[[  7 -30]
 [ -1  76]]
->
[-30  -1]

[[ 56  11 -70 -17]
 [  1   6  -3   2]
 [-11 -23  34   1]
 [ -2  22 -24  13]]
->
[-17  -3 -23  -2]

[[ -4  -1   5  23]
 [-13   8 -13 -27]
 [-10   4 -56  24]
 [  7   2  29 -47]]
->
[ 23 -13   4   7]

[[-67  42 -60 -39 -50]
 [-54 -21 -51  -8  -5]]
->
[-50  -8]

[[ 18  58]
 [ 46   4]
 [-71 -17]]
->
[58 46]

[[ 29 -56]
 [  2  -8]
 [ 68  39]
 [-13  12]]
->
[-56   2]

[[ 24 -41 -12 -32 -19]
 [  9 -19 -10 -69   7]
 [ -6 -63 -12 -74 -48]
 [-29  27  21  20  71]
 [-23 -10  35 -32  -7]]
->
[-19 -69 -12  27 -23]
---
[[ 22 -35  -5  36  35]
 [ -3   4  29 -32 -26]
 [  5  13 -61  52 -27]
 [ -7 -22  22  -4   8]
 [  6   7  -7   3 -30]]
->
[[ -3   4  29]
 [  5  13 -61]]

[[ 72  -1  -3 -12   7]
 [-16 -39  -1  -1 -13]
 [ 16   6  27  26   1]
 [ 60  15   8 -18   5]
 [ 27 -32  -2  -1  19]]
->
[[-16 -39  -1]
 [ 16   6  27]]

[[ 21  10 -40   7  58]
 [ 21  11  22   7  59]
 [ 21  41  59  14  50]
 [ 21  -9  55 -24 -36]
 [ 21  40 -21 -28  38]]
->
[[21 11 22]
 [21 41 59]]

[[-26  -4 -35]
 [-22   4 -57]
 [-25   0 -77]
 [ 26 -19  40]]
->
[[-22   4 -57]
 [-25   0 -77]]

[[-47   8 -51 -32 -62]
 [-21 -56 -52 -29 -42]
 [ 10 -35 -48 -12 -20]]
->
[[-21 -56 -52]
 [ 10 -35 -48]]

[[-19  37  24 -54  -2]
 [-15  37  23 -56   1]
 [ -9  37  22 -58   5]
 [ 15  37  17 -65  20]
 [  1  37  20 -61  11]]
->
[[-15  37  23]
 [ -9  37  22]]

[[ -4 -60   3]
 [  5 -15 -20]
 [  7 -22 -20]]
->
[[  5 -15 -20]
 [  7 -22 -20]]

[[ -4 -36  -9  17]
 [ -9  57 -12  13]
 [  0   9  18   9]
 [-17   6  -4  -2]]
->
[[ -9  57 -12]
 [  0   9  18]]
---
[[  0   0   2  50]
 [  2   2   3 -69]
 [ -4  -1  -4 -57]]
->
[[0 0]
 [2 2]]

[[-51  25]
 [-72 -27]
 [-30  72]
 [-35  40]]
->
[[-51  25]
 [-72 -27]]

[[-46  -4 -25  35 -20]
 [ 28  38 -11  16 -32]
 [-19 -32  53  22   1]
 [-45  -5 -57 -13   8]]
->
[[-46  -4]
 [ 28  38]]

[[-15  19  -3]
 [ -5  -4  20]
 [ 71 -35   5]]
->
[[-15  19]
 [ -5  -4]]

[[-69   7 -37]
 [ 66  73  -2]]
->
[[-69   7]
 [ 66  73]]

[[ 50 -30]
 [ 60 -44]
 [-24  17]
 [-26  17]]
->
[[ 50 -30]
 [ 60 -44]]

[[ 71  -4  17  52   5]
 [ 51  39  -2 -69  61]
 [ 55  31 -70  44  15]
 [ 54  33  26 -44  -3]]
->
[[71 -4]
 [51 39]]

[[  2 -10  57 -29]
 [ 18 -30  46 -31]
 [-19  17  57 -19]
 [  5  47  41 -21]
 [ 15  50  34 -22]]
->
[[  2 -10]
 [ 18 -30]]
---
[[ 35 -14  21 -13 -34  26 -37   7 -31]
 [ 31  28  15 -33  -7  12  15 -27  12]
 [ 22   5  13 -29  -8 -22  17  59   1]
 [ -5 -38  -7  23 -29  12 -11  28 -12]
 [-31  35  -7  27 -37 -30 -70  -9  11]
 [ 25  32  17 -31 -12  -1  13 -31   8]]
->
[[ -5 -38  -7  23 -29  12 -11  28 -12]
 [ 35 -14  21 -13 -34  26 -37   7 -31]
 [ 22   5  13 -29  -8 -22  17  59   1]
 [ 31  28  15 -33  -7  12  15 -27  12]
 [ 25  32  17 -31 -12  -1  13 -31   8]
 [-31  35  -7  27 -37 -30 -70  -9  11]]

[[  7  26   7 -45 -40  76  34]
 [  9  22  11 -18 -36  40  42]
 [  9 -10 -63  47 -29 -40 -27]
 [-12  -8  -6   0  13  -3 -46]
 [-28   1  25  10  22  25 -37]
 [-24  15  30 -35  46  68 -15]
 [  2  -9 -44  25  -5 -14 -34]
 [ -1  -3  14   7 -37 -25  57]]
->
[[  9 -10 -63  47 -29 -40 -27]
 [  2  -9 -44  25  -5 -14 -34]
 [-12  -8  -6   0  13  -3 -46]
 [ -1  -3  14   7 -37 -25  57]
 [-28   1  25  10  22  25 -37]
 [-24  15  30 -35  46  68 -15]
 [  9  22  11 -18 -36  40  42]
 [  7  26   7 -45 -40  76  34]]

[[-74  18  75 -28  34 -23   0   1   1  25   5  51  40  21]
 [-19 -36  32  25  52  17  56 -44  -7   2  13  50 -26 -24]
 [-66 -23  53 -19  31  -6  15 -14  12  38 -22  42  -7  -1]]
->
[[-19 -36  32  25  52  17  56 -44  -7   2  13  50 -26 -24]
 [-66 -23  53 -19  31  -6  15 -14  12  38 -22  42  -7  -1]
 [-74  18  75 -28  34 -23   0   1   1  25   5  51  40  21]]

[[ -6  15 -11 -28 -11 -24  33   0  -5   3]
 [-58   8 -15 -19   9  19  30  -2  18   2]
 [-26 -23  54  63 -13 -24 -11  -3  15  -6]
 [-50  33 -17 -13  28  44 -41   1  11  -3]
 [ 19   3 -17  48   0  19   0   4 -21   0]
 [ 20 -13 -54 -53  35  60  14  -2  13  -3]
 [  7  21  22   1  23  22 -22   1   6  -2]
 [-14  -8 -13 -25  26  41 -19   1  -7   1]]
->
[[-26 -23  54  63 -13 -24 -11  -3  15  -6]
 [ 20 -13 -54 -53  35  60  14  -2  13  -3]
 [-14  -8 -13 -25  26  41 -19   1  -7   1]
 [ 19   3 -17  48   0  19   0   4 -21   0]
 [-58   8 -15 -19   9  19  30  -2  18   2]
 [ -6  15 -11 -28 -11 -24  33   0  -5   3]
 [  7  21  22   1  23  22 -22   1   6  -2]
 [-50  33 -17 -13  28  44 -41   1  11  -3]]

[[-52  10]
 [-68 -39]
 [-24 -13]
 [ -3   6]
 [ 23  36]
 [ 30 -56]
 [ -1  -3]
 [-14   1]
 [ -7 -10]]
->
[[ 30 -56]
 [-68 -39]
 [-24 -13]
 [ -7 -10]
 [ -1  -3]
 [-14   1]
 [ -3   6]
 [-52  10]
 [ 23  36]]

[[  7  -7  41 -13   8 -19  38 -32 -57]
 [-60 -53 -61 -47 -31  -3 -36 -50 -17]
 [-44  -5 -59  17 -28   2 -49  -7  13]
 [ -1  -6  -6  -3  -8  -9  -5  -1  -4]]
->
[[-60 -53 -61 -47 -31  -3 -36 -50 -17]
 [  7  -7  41 -13   8 -19  38 -32 -57]
 [ -1  -6  -6  -3  -8  -9  -5  -1  -4]
 [-44  -5 -59  17 -28   2 -49  -7  13]]
